In the rows, 128 means zero.
Which row each row swaps with, under one turn or mirror
J_611: [135  98 126 117 122 132 118  93 104 159 144 124 130 132 131 133 126 124
 128]
J_111: [105 107 117 120 149 134 132 106  82 152 126  97  79 117  88 141 133 123
 131]
J_395: [153 123 100 128 138 111 164 136  88 124 113 117 117 131 105  93 136 132
 108]
J_960: [155 122 106 128 142 110 160 133  86 130 125 119 112 129 114  89 126 138
 112]
J_835: [124  94 120 127 114 128 115  91  99 155 132 113 137 131 123 140 132 122
 133]
J_354: [157 125 105 126 136 110 161 137  85 125 114 121 115 133 103  94 136 130
 103]
J_886: [105  98 114 134 174 116 145  98  95 163 111 112 120 130  89 105 142 128
 134]
J_531: [115 142 126 130 146 111 142 134 103 152 122 143 100 119  89 143 175 121
 104]
J_581: [134 136 126 108 101 132 142 139 110 145 111 137 119 135  84 129 158  99
 134]
J_864: [109 139 135 107 148 123 145 106 124 160 125 112  93 143  99 132 164 126
 125]
J_700: [107 113 117 122 175 113 155 105  92 164 120 106 108 129  89 101 145 129
 138]
J_632: [117  84 102 122 118 116 141 108  97 137 109  93 148 118 107 134 147 133
 118]
J_813: [130  96 120 122 105 130 117  97 105 158 133 113 133 130 124 142 134 124
 133]
J_293: [146 106 125 119 123 127 121  95 119 151 143 136 121 136 133 127 127 131
 125]
J_582: [152 126  95 129 134 113 162 137  88 128 114 116 114 128 108  95 140 125
 101]
J_962: [117 110 136 139 143 134 122 104  71 134 133 120 130 124 120 130 113 130
 140]
J_278: [142 118  95 125 122 110 162 136  92 130 101 107 127 125 101  99 141 134
  99]
J_233: [125  96 121 125 113 131 112  94 103 160 129 112 136 129 121 139 132 120
 136]
J_854: [120  92 109 131 111 126 116 106  94 151 110 100 150 128 109 134 143 128
 129]
J_737: [146 122  97 127 130 102 159 136  94 121 107 120 126 131  96  97 145 129
 100]
J_748: [129 126 111 118 107 128 136 135  91 150 102 138 136 128  75 117 167 100
 127]
J_880: [124  94 113 114 141 113 119 113 120 140 130 128 127 112 112 138 121 151
  94]
J_396: [132 140 120 111 100 136 143 134 107 150 112 135 123 138  85 132 157  98
 129]
J_67: [112 135 119  92 150 129 144 132 111 124 110 145 104 120  85 104 150 135
 105]
J_667: [117  98 116 110 124 117 115 112 107 136 134 125 122 103 115 133 117 133
  91]
J_322: [129 138 123 108 103 128 145 136 111 144 112 138 118 135  79 128 157  99
 132]
J_518: [109 117 114 115 168 116 159 112  99 153 118 101 104 127  82 104 140 120
 149]
J_672: [140 120 114 129 127 136 152 137  86 123 114 156  98 111 105 120 115 135
 129]
J_327: [137 138 132 138 144 103 147 124 105 158 122 134  81 116 100 136 161 113
 106]
J_731: [ 98 139 142 135 135 115 140 135 100 143 115 145 103 118  89 141 164 116
 112]
J_986: [ 79 126 141 130 141 131 116 115  91 143 119 128 121 114 101 144 149 122
 131]
J_152: [109  99 115 139 161 115 140  99  81 171 109 119 130 128  82 103 153 125
 124]
J_402: [141 102 123 123 133 123 155 137 102 134 115 148  98 106 104 128 106 140
 130]
J_658: [118 116 120 123 145 118 142 113  82 165 131 106  73 108  93 145 139 116
 127]
J_987: [130 135 127 110 102 130 141 132 114 152 115 141 117 134  80 130 157 101
 138]
J_445: [125  98 119 125 112 137 115  96 104 159 125 116 142 135 117 142 131 121
 133]
J_610: [126 150 130 106 113 125 147 132 121 148 116 129 105 140  87 131 154 107
 136]
J_218: [155 121 123 114 130 125 133 108 115 143 139 150 117 133 130 111 126 141
 107]
J_801: [133 128 119  94 112 129 122 142  94 114 129 129 122 111  97 120 124 116
 106]
J_990: [123 144 131 103 126 126 146 119 129 153 125 127  96 142  95 133 163 110
 134]
J_616: [ 93 129 115  95 156 136 139 124 104 129 105 132 104 116  71 118 143 132
 116]
J_443: [131  87 125 111 150 111 140 111 131 147 121 128 110 105 114 129 119 138
 107]
J_148: [ 87 124 144 134 144 129 118 109  84 146 123 123 123 117 107 143 150 121
 143]
J_609: [133 126 113 137 120 110 136 121  82 150 105 145 135 124  65 115 162 106
 121]
J_829: [159 116 108 137 142 114 155 126  77 130 133 120 113 127 119  96 124 129
 124]
J_816: [124 126 122 104 111 132 115 140  90 114 130 132 122 109 103 125 126 120
  95]
J_247: [115 120 124 139 153 120 113  95  83 137 130 114 107 128 126 124 145 150
 102]
J_956: [106  98 108 134 166 106 141  92  88 161 115 112 131 128  91 109 155 127
 125]
J_623: [116 148 119  92 129 134 149 138  87 126 120 117 107 115  81 120 134 102
 129]
J_648: [128 121 115 144 140 131 120 109  67 122 130 126 110 122 124 128 137 147
  99]
J_289: [104 105 115 126 173 111 148  94  90 165 113 107 119 126  95 107 145 129
 135]
J_382: [109 105 110 129 175 113 148  95  89 163 116 107 118 129  90 102 145 127
 133]

J_616 is swapped with J_648
J_632 is swapped with J_609
J_218 is swapped with J_864
J_658 is swapped with J_402
J_611 is swapped with J_610
J_278 is swapped with J_152

